(in the rows, 128 means zero)
Y: a few groups of rows, each row roughly a mix of its group's hidden directions; some rows fit no group:
Y (113 x 11):
[[125  84 159 122 145 157  88 115 166  86  99]
 [124 153 141 153 190 112  78 154 115  97 124]
 [148  87 164 120 168 190 136 107 122 122 146]
 [ 79 168 124  90 162 151 145 125 116 157  89]
 [142 109 100  94 139 117 167 166 131 142 190]
 [161 114 142 117 109 143 113  77  87  97  81]
 [152 124  79 180 131 138 188 125 135 140 147]
 [138 124 156 172 154 167 151 182 143 105 152]
 [117 136  96 177  65 129 115 146 152 103 152]
 [133 132 181 130  94 123  88 102 148 113 182]
 [141 110 122  70 184 134 128 156  84 118 128]
 [129  65 124 103 105 134  71 128 142  98 110]
 [ 77 148  93 112 104 118 128 166 159 152 169]
 [118 119 141  76 174 128 170 115 181 129 130]
 [ 98 162 187 115 112 104 129  84 107 158 126]
 [131 142 141 104 164 142 134 150  62 167 159]
 [120 122 162  69 105 177 165 112 108 114 123]
 [129 172 113 125 119  95 170 129  99 177 168]
 [133 141 135 124 207 101 121 138  79 125 114]
 [119 161 147 172 132  86 110 128  76 119 167]
 [145 110  77 102 133 144 137 170 167 172 107]
 [ 84 142 164  81 103 166 108 120 120  88 118]
 [ 95 177 107 139 121  85 144  98  93 129 167]
 [113 127 139  73 102 105  90  87 108 167 113]
 [ 93 169 174 150 118 145 120 110 149 175  98]
 [108  93 116  63 135  91 131 132 146 148 170]
 [105  84  85  96 171  97 122 137 163 143 112]
 [174 106 145 187 144  93 149  93 129 146 129]
 [151 140 141 116 118  96 123  94  54 160 140]
 [ 89 163  57 129 112 114 148 114 138 101 142]
 [ 96 111 132 111  94 146  88 153 172 161  88]
 [141 153 107 130 128 193 127 193 134 133 120]
 [143 155 149 187 154 128  86 158 163 139 111]
 [133 111 138 129 105  70 110  64 150 152 126]
 [113 158 146 107 123  60 118 105 175 117 110]
 [148 158 150 142 131 137 138 174  56 148 135]
 [134 108 167 118 160 155 133 162  70 140  90]
 [120 111 106 109  98 173 136 126 195 122  94]
 [144 122 123 173 188 102 141 174 149 122 150]
 [153 175 131 152 114 131 196 141 107 149 152]
 [138 180 179 165 117 122 133 136 101 171 143]
 [143 163 143 140 177 129 189 139 149 163 136]
 [ 98 118 107  78 110 178 164 115 142 111  94]
 [110 130 124 130  73 154 132  96 197 123 123]
 [126  96  58 138 134 152 138 115  96 118 171]
 [104 147 106  88 169  95 143 116 125 163 178]
 [137 115 191  89 152 165 101 133 147 155 108]
 [102 147 169  95 168 131 185 112 131 154 111]
 [130 117 138 177 101 115  87 124  77 149  89]
 [127 109 165 118  86 147 118  91 107 123 191]
 [156 129 101 161 137 139 124 172 145  74 173]
 [134 107  82 153 150 134 122 136 157  88  68]
 [101 124 137 116  61 150 167  87 115 109 139]
 [ 98 167 148 158  89 103 149  88  98 152 152]
 [100 175 117 154 164  95 150 117  86 157 107]
 [112 123 163 106 142 120 102 135 172  69 166]
 [101 138 175 152 146 151 137  98 113 100  70]
 [142 109 207 136 146 147 124 106 121 138  88]
 [118 129 118 103 177 129 126 125  88  91 188]
 [160 129 134 158 122  80 115 148  93 164 178]
 [117 184 142 158 146 152 124 193 120 141 140]
 [127  97 145 132 101 179 148 121 163 122  68]
 [ 92 150 106 109 166 106 138 149 165  90 172]
 [135 134 126 135 176 123 107 176 121 127  60]
 [148  62 112  76 105 144 115 124 149 103 137]
 [ 87 170 101 153 159 118 157 122  94 131  84]
 [147 148 150 160 111 177  82 136 152 100  93]
 [136 142  86 120 133 133 137 148  85 188  85]
 [168 109 118 147 152 132 175 115 129 180  87]
 [139 121 150  89  79 159 145  76 116  94 135]
 [104 166 162 153 113 134 115 106 172 181 109]
 [149 106 131  96 137 154 130 169 143 197 105]
 [146 154 134 170 159 103 176 158 121 163 160]
 [147 107 106 128 141  99 189  72 125 132 101]
 [113 167 138 171 114 163 101 123 111  79  93]
 [129 141 208 103 127 123  97 133 141 126  90]
 [146 111 163 151 187 155 148 136 165  90 135]
 [166 101 188 125 115 108 109  98 120 123 175]
 [112 136  82 175  67 125 162 141 120 138 125]
 [ 89 140 177  71 134 109 112 113 162 145 144]
 [146 141 148  93 127  97 116  70 123 113  73]
 [149 172 153 135 107 105 180  96 131  99 164]
 [144  71 185 122 147 108 128 146 116 169 119]
 [121 104  83 162 149  92 131 134 114  68 152]
 [125 100 150 119  81 141 103  78 135  80 153]
 [145  90 169 190 119 137 114 153 154 156 119]
 [112 118 122 170 109 133  93 140  68 129  80]
 [120 113 129 124 135 166 168 109 203 141 143]
 [159  68 105 115 104 158 143 170 112  98 122]
 [116 136 192 113 110 136  92 110 131 171  89]
 [119 138 144  80 114 156 107 125  58 121 155]
 [188 109 132  93 106 112 172 151 105  99 128]
 [114 193 123 161 130 147 169 119  89 143 107]
 [133 171 104 170 120 118 185 171 146 131 135]
 [163 149 140 134 149 144 191 115 102 176 142]
 [133 128 102 114  68 151  95  92 114 154  88]
 [157 152 163 114  76 179 125  96 130 144 108]
 [ 99 163 115 143 184 113 144 131  80 125  90]
 [150 102 156 133 108 194 112 136  79 136 109]
 [166  92  97 100 109 112 120 122 160  99 181]
 [151 112 138 101 156 132 122 152 203 116 161]
 [155 123 176 174 116  87  89  98 134 148 128]
 [ 86 120 131  88 141 147 133 177 114  79 159]
 [155 141 134 102 110 105  88  86 120 172 173]
 [167 114 175 146 124 114 110 146 123 195 142]
 [143 140 185 159 131  98 119 148 108 184 145]
 [106  78 106 181 156 152 157 117 109 100 139]
 [130 161 107 144 156 145 125 133 165 181  75]
 [137 119  96 158 148  83 110 106 153 181  95]
 [ 96 121  99 124  67 177 151 140 142 103 111]
 [119 141  58 145 155 126 179 110 120 114 106]
 [143 100  99 187 157 108 111 156 138 115  84]
 [147 125 152 128 142 173 112 167  64 139 101]]

which group is each row in? (one row of each group first):
[106 141 138 108 121  80 132 104 139 166 192]
J
[130 122 174 145 165 121 114 113  82  70 120]
P
[116  85 100 138 144 108  75 186 132 119 133]
D

[125 123 136 128 142 133 152 152 120  54 182]
D
[ 93 150  74 130  96  95 133 142 178 110 130]
J
[104 133 111  71 175 169 148 120 153 109 148]
J
[100 158 118 121  94 102  76  76 147 142 113]
D
[150  94 151 163 139  65 140 110 100 156 145]
D
[104 128 176 120 148  98  99 135 137 192 104]
D
[152 124 172 144 112  87  80 120 151 170 149]
D
[139 107 174 127  91 125  71 112  98 106  98]
J
[120 161 144 122 191  84 128  95  91 132 134]
P
[126 148 124 155  81 112 112 104 191 153 157]
P
[114 115  75 110 183 120 180 143 145 123 129]
D
